(in the rows, 128 means zero)
Each path below is one point turned by a fixed rotation once a step. After each direction that follows a path, write how fast that rotation turns it, in deg/step (0 if it stays still).
Each turn is a multiple of 5 degrees from 10 to 175, or 0.
Each row of a path follows its step; steps can be skipped.
path 1
step 0: [125 129 130 132 121 127 124 126 123 134 127 128 126 123 130 129 126 125
 127 137 121 116 138 128 128 134 132 130 125 125 128 131 117 132 126 121
 121 131 134 138 133 131 122 131 133 127 135 129 132 125 123 129 130 140
 129 130 129 129 133 138 129 119 128 125 130 142 133 131]
step 1: [120 135 124 127 141 121 123 129 125 135 127 135 125 129 128 124 126 128
 117 139 131 128 131 132 138 129 130 126 131 126 125 128 121 132 125 117
 129 137 121 135 127 123 131 127 138 133 129 121 131 127 130 126 126 126
 133 128 122 136 128 132 123 118 131 122 126 129 133 120]
step 3: [129 122 129 132 127 125 128 130 126 126 124 128 130 128 126 130 117 131
 126 132 126 127 144 126 123 127 132 116 120 134 129 131 119 133 127 128
 123 133 124 129 137 120 124 136 132 130 128 125 123 129 128 122 130 123
 136 124 124 118 136 129 126 118 121 120 126 132 133 122]
step 4: [133 132 125 127 136 117 123 126 132 132 125 131 122 125 130 124 121 125
 126 136 119 120 122 131 129 130 129 122 134 126 127 121 128 132 128 128
 123 127 129 129 135 123 127 136 126 129 125 126 131 131 125 125 125 130
 130 129 124 123 140 140 112 125 126 128 135 132 137 124]
step 6: [129 131 128 131 126 126 126 123 136 132 126 131 134 119 120 127 116 133
 126 126 135 135 123 136 127 133 121 131 127 137 130 126 125 127 118 124
 130 128 128 125 134 123 119 131 130 134 129 135 118 127 132 121 121 124
 137 131 129 121 131 133 124 124 122 124 130 137 134 125]
step 7: [130 130 127 129 131 130 123 134 138 139 122 132 125 126 130 129 114 125
 137 128 119 130 129 126 130 137 132 123 134 135 132 131 131 128 123 130
 128 132 132 130 134 116 130 130 125 130 120 125 131 133 132 131 130 122
 129 133 126 119 129 126 126 122 118 135 122 133 133 123]
step 9: [140 136 131 134 123 130 122 127 126 136 127 131 127 122 124 124 129 122
 124 122 124 135 120 129 126 134 128 126 125 126 135 132 119 132 117 126
 133 121 127 129 130 124 130 121 128 135 130 120 130 122 136 132 124 123
 135 132 133 130 129 134 129 124 135 126 124 132 137 118]
step 11: [127 127 129 135 127 134 131 134 128 141 122 130 132 136 127 124 118 128
 127 132 116 137 127 124 129 130 127 131 127 124 123 139 126 140 126 134
 136 132 128 136 135 127 127 124 127 128 129 130 128 131 126 124 122 137
 130 129 136 126 127 128 132 116 124 127 126 128 135 125]
step 13: [121 133 130 119 130 129 127 133 133 135 128 127 120 130 129 120 126 128
 124 131 128 129 134 130 128 126 120 128 130 129 129 122 111 135 121 120
 130 128 127 132 129 126 131 129 119 131 133 117 126 125 124 133 135 135
 136 133 137 129 128 133 129 118 137 132 124 127 133 124]
step 15: [125 126 128 132 129 128 123 126 125 139 124 130 133 121 136 127 124 129
 127 131 119 127 133 115 124 131 122 132 124 129 129 126 122 132 131 120
 116 133 126 136 130 126 131 132 124 132 126 133 125 125 124 126 124 136
 136 122 126 128 135 125 127 114 121 127 128 135 125 123]
step 16: [124 131 128 123 134 122 131 124 117 138 127 132 127 124 133 127 121 127
 128 141 133 126 130 126 136 130 128 117 136 122 127 120 125 130 121 122
 132 132 125 131 129 123 133 137 125 127 133 125 131 127 128 119 133 131
 138 133 126 126 132 131 133 124 122 125 137 129 132 125]
Directions:
[129 127 130 130 129 128 128 129 130 128 129 129 128 128 126 125 128 127
 129 129 126 126 128 126 128 128 128 129 129 128 131 129 130 129 130 130
 126 130 128 131 129 127 127 129 129 126 126 129 128 127 126 127 130 129
 128 126 127 127 127 128 129 128 125 128 128 129 130 129]  95
path 2
step 0: [124 130 132 132 126 128 116 137 126 115 121 124 134 126 130 130 128 131
 130 133 133 131 131 121 131 128 128 127 129 133 135 139 123 132 130 113
 122 126 128 123 129 126 125 137 125 127 125 119 131 122 132 129 130 131
 135 123 132 129 123 124 128 133 118 124 137 129 134 127]
step 2: [124 123 122 120 134 129 125 135 131 132 127 124 127 121 126 130 119 120
 120 134 130 138 134 119 126 124 127 127 134 125 135 134 123 127 122 130
 124 120 125 122 132 126 124 122 137 132 122 123 133 126 130 137 124 130
 128 133 130 132 131 134 135 131 121 129 123 133 121 132]
step 3: [132 132 125 139 132 128 130 132 135 121 130 129 128 127 124 128 120 128
 119 129 128 131 137 121 120 129 123 129 137 129 126 128 133 121 135 127
 124 132 118 130 120 138 123 128 131 122 120 134 131 117 129 129 131 132
 127 124 131 120 130 126 130 134 127 132 136 118 123 128]
step 5: [131 119 135 128 133 133 124 130 136 125 130 130 132 120 125 123 121 123
 127 132 128 121 124 124 131 131 140 123 130 131 128 128 130 128 131 125
 114 125 124 136 116 133 126 128 125 134 124 126 120 131 134 127 121 130
 129 124 129 132 129 120 134 135 120 119 129 133 126 129]
step 6: [124 128 128 124 129 137 135 134 137 133 129 128 133 131 128 125 125 126
 124 124 133 137 128 130 130 127 131 125 134 126 123 132 128 133 122 133
 123 126 130 130 120 124 135 130 138 133 120 129 135 119 127 126 137 134
 134 130 127 136 126 138 135 142 124 133 125 129 127 125]
step 8: [135 129 134 126 137 130 129 123 125 115 126 130 132 131 130 123 125 131
 135 123 134 133 133 118 121 140 135 123 133 126 126 131 120 123 136 128
 130 124 132 127 120 127 131 132 130 121 132 126 134 120 129 126 123 127
 134 127 133 128 134 131 130 132 120 134 127 128 138 128]
step 12: [134 122 137 131 123 126 130 124 133 124 121 130 120 129 127 114 128 125
 126 126 132 131 141 121 131 130 131 127 129 136 133 130 114 123 127 131
 124 125 131 127 124 135 125 125 133 123 132 125 133 128 132 139 122 136
 128 130 128 125 141 127 130 129 123 131 130 128 124 128]
step 13: [125 122 122 136 130 127 134 131 133 127 134 129 120 123 126 127 125 125
 130 130 121 131 128 118 133 131 139 128 135 125 120 126 133 121 133 122
 120 123 129 127 128 129 128 134 133 130 134 128 140 121 129 122 124 135
 123 136 126 124 130 130 131 136 124 118 125 123 132 125]
step 15: [127 127 129 132 130 127 131 133 130 126 122 118 127 127 127 112 120 131
 123 125 125 134 121 125 133 131 134 123 128 122 125 130 128 119 126 124
 129 123 130 124 122 137 140 128 122 132 123 114 122 127 131 129 129 125
 133 128 127 131 126 124 128 136 124 133 132 125 129 120]
step 16: [131 131 132 125 128 130 137 127 136 123 122 126 123 136 127 128 127 132
 130 126 129 127 136 128 131 126 142 121 127 132 128 131 118 133 131 129
 118 125 121 125 124 123 135 133 133 119 134 120 127 134 125 129 130 132
 129 125 127 127 132 140 133 136 128 124 138 129 128 127]
step 17: [126 131 126 129 126 128 131 129 127 124 123 130 126 129 124 124 126 126
 130 132 128 136 115 123 131 129 136 130 124 131 125 131 130 126 129 123
 125 120 132 125 126 134 129 129 129 120 133 131 143 135 125 131 123 138
 129 136 140 125 123 127 139 138 123 132 122 133 124 134]
Directions:
[127 128 127 128 129 127 129 128 128 125 127 127 129 129 125 128 128 128
 127 128 126 127 127 127 130 126 128 128 128 126 131 130 129 130 128 130
 127 125 127 127 127 127 128 130 130 127 126 130 128 128 128 129 127 126
 126 127 129 128 126 127 128 128 128 129 130 128 127 130]  20
[125 129 125 127 127 128 127 127 129 128 127 127 129 129 129 129 130 126
 130 131 127 128 130 128 127 127 131 127 128 127 131 128 129 127 128 126
 126 128 128 127 129 127 126 128 128 129 128 125 126 127 126 128 128 128
 127 127 126 129 127 130 127 127 127 127 128 127 126 128]  160
[131 129 127 127 126 131 130 129 128 128 130 128 127 131 128 130 128 128
 128 128 129 127 130 129 129 125 127 128 126 128 128 128 129 130 128 129
 129 126 128 129 127 129 129 128 130 127 128 127 129 128 127 126 129 127
 128 130 128 129 130 131 126 127 129 127 127 130 127 127]  145
[127 127 130 126 128 128 128 128 130 128 127 128 128 130 129 128 126 128
 128 128 128 127 126 125 127 129 129 127 129 127 129 129 126 128 127 130
 130 127 131 129 126 127 129 127 129 127 130 128 126 129 129 128 127 127
 128 128 126 127 130 127 127 128 129 124 129 127 128 129]  100
[128 129 129 127 128 128 130 127 127 128 126 129 130 131 128 130 127 131
 130 127 130 128 126 129 126 129 130 130 127 129 128 129 128 128 130 126
 129 127 129 128 131 127 131 127 128 127 127 126 127 129 129 128 128 128
 128 127 130 129 127 129 129 132 127 129 127 129 129 129]  40
path 3
step 0: [125 134 130 122 131 126 134 125 140 127 124 121 128 131 135 126 116 132
 138 122 129 123 133 130 121 138 126 126 135 127 126 125 130 133 130 126
 141 133 129 128 125 125 123 131 134 132 129 130 130 124 129 133 127 129
 121 120 122 126 133 124 123 131 118 121 137 132 124 117]
step 2: [120 129 128 119 137 126 129 132 133 126 137 117 130 132 125 129 116 126
 136 117 123 125 128 127 125 122 122 132 140 117 130 130 122 126 131 129
 133 129 131 128 127 129 123 121 129 129 128 128 131 124 134 125 138 126
 124 122 123 128 135 126 133 137 121 124 134 130 132 126]
step 3: [129 129 134 130 125 118 130 133 133 136 126 123 129 137 130 129 122 133
 136 134 133 127 127 135 125 136 123 128 134 134 136 127 131 126 136 132
 129 140 125 136 126 124 132 125 134 125 121 130 128 123 123 135 127 126
 118 131 121 127 127 132 126 132 131 118 136 132 126 119]
step 6: [126 133 136 123 124 130 125 126 140 131 133 122 137 126 119 127 123 130
 139 131 130 119 129 135 131 134 128 131 133 126 125 115 127 128 131 128
 126 137 129 141 124 124 124 127 132 126 125 129 132 123 126 129 121 131
 130 126 126 131 133 126 127 132 137 120 138 127 123 128]
step 7: [126 133 130 129 130 126 124 137 131 138 123 119 133 129 132 127 123 134
 127 120 128 123 130 130 118 118 129 129 123 126 136 130 132 133 133 122
 122 131 118 136 125 121 121 129 132 118 128 127 126 130 127 128 140 122
 121 121 129 122 134 126 134 127 131 125 133 139 136 129]
step 9: [125 132 138 121 123 131 121 132 133 140 133 133 127 123 128 126 126 134
 130 127 133 126 126 138 126 125 119 128 126 124 128 127 130 130 129 121
 122 138 125 133 122 128 124 128 142 123 120 132 128 129 134 136 140 129
 123 125 128 127 131 125 127 131 131 121 140 128 128 133]
step 10: [129 125 126 127 119 130 127 130 130 126 119 118 134 127 133 135 126 126
 133 125 130 128 136 126 130 127 132 138 124 133 129 128 123 133 130 126
 129 129 127 147 119 125 123 131 132 122 132 131 122 120 126 128 132 128
 123 114 124 122 128 126 131 129 132 129 134 130 138 122]
step 11: [125 129 129 123 130 126 128 132 135 139 132 122 128 117 127 127 129 122
 125 127 126 120 130 135 124 126 119 134 131 119 129 131 127 131 116 119
 126 135 129 134 117 133 123 131 131 130 121 127 124 134 120 140 128 132
 123 125 128 121 136 123 123 129 127 123 127 124 124 122]
step 12: [133 131 129 121 121 133 121 126 134 134 133 126 139 132 130 128 133 132
 130 119 132 128 130 127 125 131 121 128 123 131 128 122 124 133 128 126
 133 134 131 144 123 124 133 119 131 125 126 134 132 120 135 131 139 129
 132 124 125 122 131 119 135 130 126 127 136 123 138 128]
step 13: [127 131 126 130 130 126 127 127 136 134 124 118 122 126 134 132 122 122
 132 125 132 135 133 129 124 128 129 134 132 118 127 132 121 130 124 125
 122 141 126 140 121 126 121 134 129 129 129 131 125 133 130 129 123 129
 116 121 131 122 128 124 131 123 127 118 131 132 136 118]
step 17: [122 134 118 125 134 129 129 122 131 138 129 122 131 127 129 123 124 127
 121 134 125 121 127 133 120 127 117 137 131 124 131 125 126 139 134 131
 127 125 125 142 128 128 127 124 137 129 124 123 131 124 126 127 122 125
 131 121 126 124 134 115 131 129 120 124 126 126 130 125]
Directions:
[129 129 127 126 126 127 128 127 127 128 129 129 127 129 129 128 129 128
 128 126 127 128 129 128 126 129 127 126 126 127 125 130 126 131 128 130
 126 128 130 129 126 130 130 130 129 130 129 129 127 128 130 129 128 130
 128 129 128 127 128 125 128 126 128 129 126 128 128 126]  20
[127 126 125 130 127 130 129 127 128 130 128 129 127 126 130 128 130 127
 128 127 129 129 127 127 128 127 127 128 127 126 128 127 127 129 126 126
 130 129 128 128 129 125 128 127 127 125 128 129 128 127 131 130 127 129
 128 126 128 126 126 129 127 126 126 128 128 126 126 128]  20
[128 127 129 129 128 126 127 128 127 131 128 129 128 128 127 129 128 127
 128 128 129 127 127 128 129 125 125 126 128 128 128 126 129 129 128 127
 128 125 130 128 131 128 129 126 129 130 129 128 128 127 128 127 128 129
 128 125 130 127 130 125 127 127 130 128 129 129 129 131]  140
